M = [[230, 641, 13, 535, 428, 353, 510, 383, 288, 502, 409], [235, 603, 20, 525, 438, 309, 517, 417, 303, 496, 403], [492, 135, 679, 225, 293, 317, 279, 455, 459, 271, 342], [507, 141, 720, 214, 272, 366, 255, 421, 455, 262, 345], [243, 595, 28, 519, 438, 309, 518, 419, 311, 498, 404], [332, 593, 131, 464, 409, 437, 508, 340, 364, 540, 435], [439, 172, 588, 269, 316, 267, 303, 483, 428, 273, 336], [501, 173, 714, 224, 263, 402, 247, 392, 440, 265, 349], [259, 638, 41, 518, 423, 387, 512, 363, 309, 520, 420], [267, 578, 55, 501, 436, 320, 520, 415, 332, 507, 410], [498, 185, 709, 228, 262, 414, 247, 383, 435, 268, 351], [539, 145, 760, 195, 259, 421, 248, 386, 471, 276, 356], [539, 136, 761, 192, 262, 409, 250, 395, 475, 275, 355], [515, 173, 731, 214, 259, 423, 246, 379, 449, 272, 354], [600, 163, 786, 167, 259, 501, 274, 338, 520, 340, 388]]
M[-15,-11] => 230
M[-5,-3] => 435
M[5,-11] => 332
M[12,-9] => 761
M[10,-6] => 414
M[10,-8] => 228
M[12,-8] => 192
M[3,4] => 272
M[3] => [507, 141, 720, 214, 272, 366, 255, 421, 455, 262, 345]
M[-5,1] => 185
M[-12,8] => 455
M[13,-3] => 449
M[-4,-5] => 248
M[10] => [498, 185, 709, 228, 262, 414, 247, 383, 435, 268, 351]
M[:, 10] => [409, 403, 342, 345, 404, 435, 336, 349, 420, 410, 351, 356, 355, 354, 388]
M[-15] => [230, 641, 13, 535, 428, 353, 510, 383, 288, 502, 409]
M[2,-2] => 271
M[-9,-5] => 303
M[-13,3] => 225
M[3,-10] => 141
M[8,4] => 423
M[-10,10] => 435
M[:, -6] => [353, 309, 317, 366, 309, 437, 267, 402, 387, 320, 414, 421, 409, 423, 501]
M[6] => [439, 172, 588, 269, 316, 267, 303, 483, 428, 273, 336]
M[1,-3] => 303
M[:, 9] => [502, 496, 271, 262, 498, 540, 273, 265, 520, 507, 268, 276, 275, 272, 340]
M[-5,0] => 498
M[-4,-4] => 386
M[2,6] => 279
M[-13,8] => 459
M[0,-9] => 13
M[11,5] => 421
M[5] => [332, 593, 131, 464, 409, 437, 508, 340, 364, 540, 435]
M[:, 0] => [230, 235, 492, 507, 243, 332, 439, 501, 259, 267, 498, 539, 539, 515, 600]

m =
[[ 184  298   67  135  157  -59  -53 -383   42  114   47   97  184   46
  -180]
 [ 334 -284  -47  626  422  148 -340  -94  315  617  384 -130  334  109
   302]
 [-296 -351 -263 -392  209 -114  -57  -64  -20  105   -4 -273 -296   83
  -184]
 [-214   93  118 -158 -553  181  180  187  342  220  292  188 -214 -112
   328]
 [ 345 -401 -214  284  -49  169  124  292   62  141  240  152  345  290
    10]
 [-567  -98  312  121  100  734 -168  -47  -23  -12  -32   47 -567   89
   104]
 [ -72  -16  -70  -20  194  229  245  249  277  -91  136 -304  -72  182
   183]
 [ 191 -322 -157  306 -141  398  -51  498  419   16 -184 -520  191  276
   149]
 [-285  -10  330  207  222 -260  275 -104  254  543  111  174 -285   76
   -84]
 [-256 -442  458  256  198  -43  126  119  354 -155 -234  118 -256 -100
   184]]
Rows and columns are counted from 0.
row 0 col 0 -> 184
row 0 col 7 -> -383
row 5 col 3 -> 121
row 7 col 12 -> 191
row 0 col 6 -> -53
row 2 col 9 -> 105
row 4 col 14 -> 10
row 3 col 14 -> 328
row 2 col 1 -> -351
row 8 col 12 -> -285
row 1 col 4 -> 422
row 6 col 5 -> 229
row 1 col 6 -> -340
row 0 col 4 -> 157
row 2 col 14 -> -184
row 1 col 9 -> 617
row 8 col 0 -> -285
row 5 col 11 -> 47
row 0 col 2 -> 67
row 7 col 5 -> 398
row 2 col 13 -> 83
row 6 col 6 -> 245
row 3 col 10 -> 292
row 8 col 2 -> 330
row 7 col 0 -> 191
row 0 col 8 -> 42
row 1 col 8 -> 315
row 9 col 1 -> -442
row 3 col 4 -> -553
row 2 col 2 -> -263
row 7 col 4 -> -141
row 8 col 8 -> 254
row 5 col 6 -> -168
row 2 col 5 -> -114
row 6 col 1 -> -16
row 6 col 8 -> 277
row 6 col 2 -> -70
